Each named turn below is shown by a few rows before and after it. Which turns, in which order, take the first row of each later pair to the second? The first pair is answered.
q_34:
[-1.44  0.17  0.22  0.73  1.29 -0.76 -0.48 -0.26 -1.84 -1.21 -0.63  0.48
  0.32 -0.37 -0.06 -0.48  0.87  1.40 -0.94 -0.73 -0.57  0.48 -0.57  0.52
  0.89 -0.89] => [-1.23  0.14  0.25  0.78  1.75 -0.70 -0.13 -0.45 -1.69 -1.26 -0.62  0.97
  0.47 -0.50 -0.19 -0.44  0.69  0.92 -0.78 -0.88 -0.07  0.75 -0.24  0.62
  0.98 -1.00]
[-0.18  0.91 -0.71 -1.96  0.70  0.68 -0.83  3.19 -0.35 -0.91  1.20 -1.15
 -0.35  2.18 -2.02 -1.01  0.23  1.03 -0.78 -0.60 -1.80 -1.18  0.35  0.30
 -1.07  2.88] => [-0.08  1.01 -0.29 -1.97  1.19  0.26 -1.10  2.86 -0.37 -1.62  1.35 -1.05
  0.15  2.19 -1.95 -1.66  0.20  1.18 -0.45 -0.96 -0.95 -0.81  0.08  0.80
 -0.87  2.65]
[ 0.05  0.20  0.19 -1.08 -0.18  0.47 -0.79  0.31  0.47 -0.64  0.00  0.30
  1.18  0.07 -0.45 -0.78  0.31  0.88 -0.49 -0.93  0.29 -0.25 -1.24  0.36
  0.55  0.88] => [ 0.19  0.10  0.16 -0.96  0.15  0.43 -0.38  0.15  0.52 -0.88  0.12  0.69
  1.34 -0.01 -0.50 -0.82  0.11  0.47 -0.31 -1.12  0.83  0.06 -1.01  0.46
  0.67  0.66]
[ 0.53 -1.00  1.61 -0.90  1.08 -0.26  0.42 -1.99  1.30 -0.93 -1.59  2.59
  1.25 -1.05 -0.20  2.07 -0.63 -0.57 -0.80 -0.77  2.46  2.70  1.47 -1.04
  2.66 -0.32] => [ 0.46 -1.26  1.13 -0.74  0.35  0.38  1.03 -1.89  1.43  0.20 -1.76  2.63
  0.42 -1.27 -0.48  3.11 -0.72 -1.02 -1.24 -0.12  1.32  2.24  2.03 -1.94
  2.52 -0.22]
q_748:
[-0.55 -1.00 -0.30  0.23 -0.30  0.92  1.52  0.41  1.09  1.45 -0.45  0.27
 -0.03  0.04 -1.33  1.48 -0.24 -0.67 -0.13  0.60 -0.85 -0.39  0.43 -0.11
 -0.97  0.50] => [-0.61 -1.00 -0.66  0.95 -0.56  0.20  1.31  0.08  0.94  1.40 -0.82 -0.60
 -0.38  0.38 -1.22  1.27 -0.33 -0.50 -0.09  1.09 -0.97 -0.71 -0.09  0.04
 -0.91  0.09]
[ 0.13  1.33  1.76 -0.95  0.10  1.22  0.33  1.93 -0.12  0.38  1.81  0.02
  0.28 -0.26  0.27 -0.79  0.75  0.08  0.70 -0.81  0.03 -0.58  1.61  0.86
 -1.41  1.11] => [ 0.22  0.91  1.54 -0.86  0.10  1.57  1.31  1.58  0.17  0.86  1.66  0.73
  0.03 -0.61 -0.10  0.19  0.51 -0.82  0.55 -0.61 -0.15 -0.35  2.28  0.43
 -1.07  0.94]
[ 0.59  0.31  0.03  0.77  0.39  0.85  2.72  1.39  1.59  1.85  0.96  1.70
 -1.32 -0.27 -2.39 -0.20 -1.10 -1.13  0.21  1.19 -0.92  0.43  1.71  0.69
 -1.41 -1.85] => [ 0.39  0.37 -0.41  1.71 -0.06 -0.20  2.65  0.95  1.31  1.85  0.61  0.52
 -1.83  0.29 -2.23 -0.37 -1.01 -0.93  0.34  2.01 -1.16  0.02  0.99  0.83
 -1.41 -2.46]
q_307:
[-0.38  1.01 -1.15  3.28 -0.45 -0.91  0.77  0.22 -1.16  0.59  1.07 -2.00
 -1.39  1.05  0.44 -0.19 -0.17 -0.62  0.94  0.80 -0.60 -1.22  0.25  0.22
 -1.28 -1.40] => [-0.53  1.26 -0.70  2.34 -0.85 -0.53 -0.50  1.07 -1.34  0.40  1.01 -2.71
 -1.20  1.12  0.60 -0.74  0.46  0.67  0.72  0.47 -1.15 -1.62 -0.45  0.44
 -1.69 -0.58]
[-0.01  3.30  1.08 -0.35 -0.73 -0.58 -0.40  1.86 -0.12  1.26 -0.10  0.49
 -0.24 -0.39  1.37  0.03 -0.03  0.27 -0.01 -0.04 -0.15  0.67 -2.78 -0.86
  0.61 -2.07] => [ 0.14  3.36  1.27 -0.33 -0.45 -0.32 -0.23  1.92 -0.02  1.23  0.16  0.97
 -0.13 -0.52  1.26  0.17 -0.19  0.03  0.11 -0.23  0.13  0.82 -2.53 -0.86
  0.70 -2.05]
[-0.98 -1.13  0.64  0.08  0.30 -2.18 -2.61 -0.38 -0.04 -1.91 -2.36 -1.29
 -0.64  0.88  1.00  0.03 -0.38  3.40 -1.81  0.26 -1.04  1.29 -1.91  0.81
  0.67 -0.70] => [-0.77 -0.57  1.61 -1.06  0.96 -0.88 -3.30  0.60  0.20 -2.37 -1.34 -0.15
  0.20  0.61  1.10 -0.23 -0.37  3.57 -1.94 -1.13 -0.56  1.90 -1.52  1.02
  0.51  0.20]
q_337:
[ 0.59 -0.31 -0.70 -0.02 -0.77  1.04 -0.54  0.27 -0.76  2.45 -0.65 -0.40
 -0.90  0.23  2.02 -0.49  1.57  0.50  0.08 -0.62 -1.27  0.14  0.79 -0.67
 -0.41 -0.60] => [ 0.48 -0.43 -0.52 -0.69 -0.39  1.13 -0.63  0.47 -0.81  2.18 -0.61 -0.52
 -0.43  0.34  1.83 -1.09  1.95  0.82  0.55 -0.89 -1.02 -0.13  0.56 -0.21
 -0.76 -0.13]
[ 0.86 -0.40 -1.74  2.36 -0.80  0.47  0.31  0.45  0.83  1.72 -0.19  0.29
 -0.41 -0.83 -0.82 -1.04  0.32 -2.50  0.75 -0.41  0.64  1.01 -0.72 -1.05
 -0.48 -0.74] => [ 0.92  0.30 -0.95  1.54 -1.16  1.47 -0.90  1.46  0.95  1.52  0.33  0.97
 -0.15 -1.16 -0.40 -0.74  0.28 -1.76 -0.32 -1.22  0.21  1.68 -0.59 -1.54
 -0.18 -0.12]
[ 1.77  0.96  1.87 -0.02  0.95  1.93 -0.26  1.44  0.20 -0.05  1.28  3.99
  0.97 -1.44 -0.75  1.40 -1.36 -1.28 -2.16 -1.33  0.08  1.69  1.73 -0.57
  0.77  0.34] => [ 1.43 -0.39  2.12 -1.86  2.53  1.60  0.07  1.09 -0.15 -1.11  1.18  2.83
  2.69 -1.05 -1.69 -1.00 -0.28 -0.91  0.76 -1.80  1.26  0.04  0.85  1.49
 -0.68  1.34]

Each pair is two turns apart.
[-0.11 -1.65  0.05  0.88  0.56  0.21  0.22 -1.13  1.12  1.83  0.88 -0.94
 -0.25 -0.35 -1.65 -0.64 -0.58  1.86  0.75 -1.71 -0.24 -0.98 -0.35 -1.85
 -2.33 -0.50] => [-0.07 -1.21 -0.18  1.68  0.13 -0.17  0.03 -1.26  0.95  1.89  0.85 -1.13
 -0.82 -0.22 -1.20 -0.31 -0.83  2.01  0.15 -1.51 -0.49 -0.69 -0.48 -2.19
 -2.09 -0.92] -> q_337, q_748
[-0.24  1.22 -1.19  2.88  1.26  1.07  0.22  0.26 -0.55 -0.46 -0.57  0.50
  0.18 -0.02 -0.29  0.28 -0.84 -1.85 -0.42 -0.10 -0.51  2.11  2.09 -0.15
  0.02 -0.74] => [-0.58  1.17 -1.59  3.40  0.55 -0.42 -0.59 -0.14 -1.03 -0.86 -1.32 -1.66
 -0.25  0.74  0.24 -0.43 -0.16 -0.53 -0.30  0.82 -1.09  1.12  0.62  0.27
 -0.20 -1.07] -> q_307, q_748
[-0.55 -1.12 -1.04 -0.07 -0.27 -2.96 -0.57 -2.09 -0.09 -0.09 -2.34 -2.53
 -1.01  0.70  0.67 -0.08  0.40  0.60  0.15  1.47 -0.07 -0.57 -1.97 -0.06
  0.70 -1.07] => [-0.51 -0.47  0.97 -3.29  0.11 -0.39 -2.92  0.45 -0.06 -0.79 -0.93 -1.32
  0.63  0.17  0.97 -0.91  1.11  2.24 -0.26 -1.00 -0.21 -0.24 -1.99  0.28
 -0.01  1.39] -> q_307, q_748
[-0.58  0.00  0.10 -1.60  0.24  0.46 -0.17  0.43 -0.02 -0.48 -0.84 -0.56
  1.76 -0.13 -0.44 -1.22  0.22  0.25  1.50 -0.13  0.68 -1.49  0.30  1.05
 -1.88  1.59] => [-0.40 -0.52 -1.23  0.24  0.25 -0.15  1.88 -0.91  0.20  0.51 -1.39 -0.13
  0.67 -0.18 -0.97 -0.07 -0.59 -1.59  1.37  1.15  0.70 -1.29  1.22  0.31
 -1.23  0.20] -> q_748, q_337
[ 0.29 -1.99  0.59 -1.85 -0.83  0.45  0.25 -0.89  1.65 -0.36 -2.09  1.28
  0.04 -0.65 -0.92  1.53  0.86 -0.09 -1.68  0.10 -2.51  0.52 -1.19 -1.87
  1.17  0.25] => [ 0.24 -2.05  0.28 -1.40 -1.01  0.00  0.37 -1.10  1.55 -0.28 -2.29  0.87
 -0.20 -0.52 -0.82  1.68  0.85 -0.03 -1.67  0.49 -2.55  0.37 -1.30 -1.88
  1.21 -0.19] -> q_307, q_748
[ 1.41 -1.26  0.52 -1.94  1.98  0.58  0.84  1.91 -0.80 -2.11  2.33 -0.87
  0.84  1.15  0.69 -2.37 -1.77 -0.38  2.46 -2.57  1.68 -0.36  0.82  0.26
 -0.71  1.83] => [ 1.83 -1.09 -1.03  1.48  1.64 -0.60  3.08  0.12 -0.47 -0.96  1.76 -0.22
 -1.05  1.06  0.83 -0.20 -3.35 -2.68  1.44 -0.89  1.88  0.64  2.04 -1.09
  0.61 -0.54] -> q_307, q_337
[-0.88  2.12 -0.87  3.70  0.61 -2.62 -0.23  0.02 -0.51  0.59  1.31 -0.51
 -0.42  1.71  2.49  0.03 -1.70 -1.70 -0.96  0.13  1.25  0.73  1.60  0.95
  0.44 -3.17] => [-0.99  2.11  1.38 -0.50  1.58 -0.61 -2.70  2.13 -0.67 -0.94  2.37 -0.29
  2.19  1.41  2.29 -2.11 -0.17  0.32  0.04 -2.38  1.70  0.23  0.64  2.54
 -0.82 -0.34] -> q_337, q_337
[-0.43 -0.91 -0.51  0.89  1.61  0.35  2.99 -0.89  0.30  1.85 -0.76 -0.61
  0.08  1.44 -2.00 -1.12 -0.32 -1.84  2.20  0.00  0.89 -2.26  0.61  0.37
 -1.41 -0.10] => [-0.37  0.70 -0.84  2.35 -1.26  0.90  1.18  0.17  0.34  3.19 -0.74 -0.54
 -2.07  1.13 -0.53  1.37 -0.89 -0.89 -1.49  0.73 -1.65 -1.25  0.76 -2.09
 -0.10 -0.52] -> q_337, q_34
[ 0.61  0.06 -0.92 -0.44 -0.96  1.10  0.11 -1.57  1.31  1.58  0.02  0.43
 -1.39 -2.18  0.21  1.44 -0.92 -0.69 -0.24  0.62 -0.55  0.62  0.07 -0.41
  0.96  2.78] => [ 0.37  0.17 -1.28  0.08 -1.67  0.11 -0.67 -1.74  0.92  1.32 -0.40 -1.13
 -1.95 -1.64  0.57  1.05 -0.54  0.30 -0.30  1.34 -0.87 -0.01 -1.02 -0.33
  0.80  2.43] -> q_748, q_34
[ 0.54 -0.23  0.12  0.92  2.42  0.63  1.04 -0.23  1.44 -0.54  0.86  2.31
  0.73 -0.37  0.17  0.66 -0.69 -1.64 -0.14 -0.71  0.93  2.33  0.91  0.57
  0.66  0.55] => [ 0.50 -0.53 -0.14  0.46  2.03  1.42  1.36  0.08  1.48  0.28  0.77  2.42
  0.31 -0.54 -0.32  1.22 -0.49 -1.86 -0.25 -0.43 -0.02  1.81  1.36 -0.05
  0.29  1.04] -> q_337, q_34
[ 0.82  1.42 -0.12  3.44  1.27 -1.15  1.34 -0.58 -0.61 -0.88  1.63  0.30
 -0.71  0.57 -0.27 -0.91 -1.07 -1.51  1.25  0.00  2.22  0.09  0.44  0.03
 -0.13 -2.28] => [ 0.48  1.41 -0.43  3.48  0.40 -2.09  0.24 -0.63 -1.02 -1.22  1.06 -1.50
 -0.98  1.16  0.02 -1.60 -0.33 -0.13  1.37  0.58  1.56 -0.68 -0.84  0.32
 -0.53 -2.30] -> q_748, q_307
[ 0.20 -2.35  0.88 -2.10 -0.51  0.12  1.03  0.15  0.76  2.24 -0.90 -0.56
  0.96 -0.17 -1.09 -0.77  0.82 -0.01  1.83  0.40 -0.20 -0.68  0.35  0.51
 -0.07  1.20] => [ 0.02 -1.91 -0.14  0.17 -1.27 -1.47  1.35 -0.81  0.45  2.58 -1.40 -1.78
 -0.38  0.41 -0.62 -0.42  0.39 -0.07  1.33  1.78 -0.58 -0.84  0.00  0.07
  0.30 -0.29] -> q_337, q_748
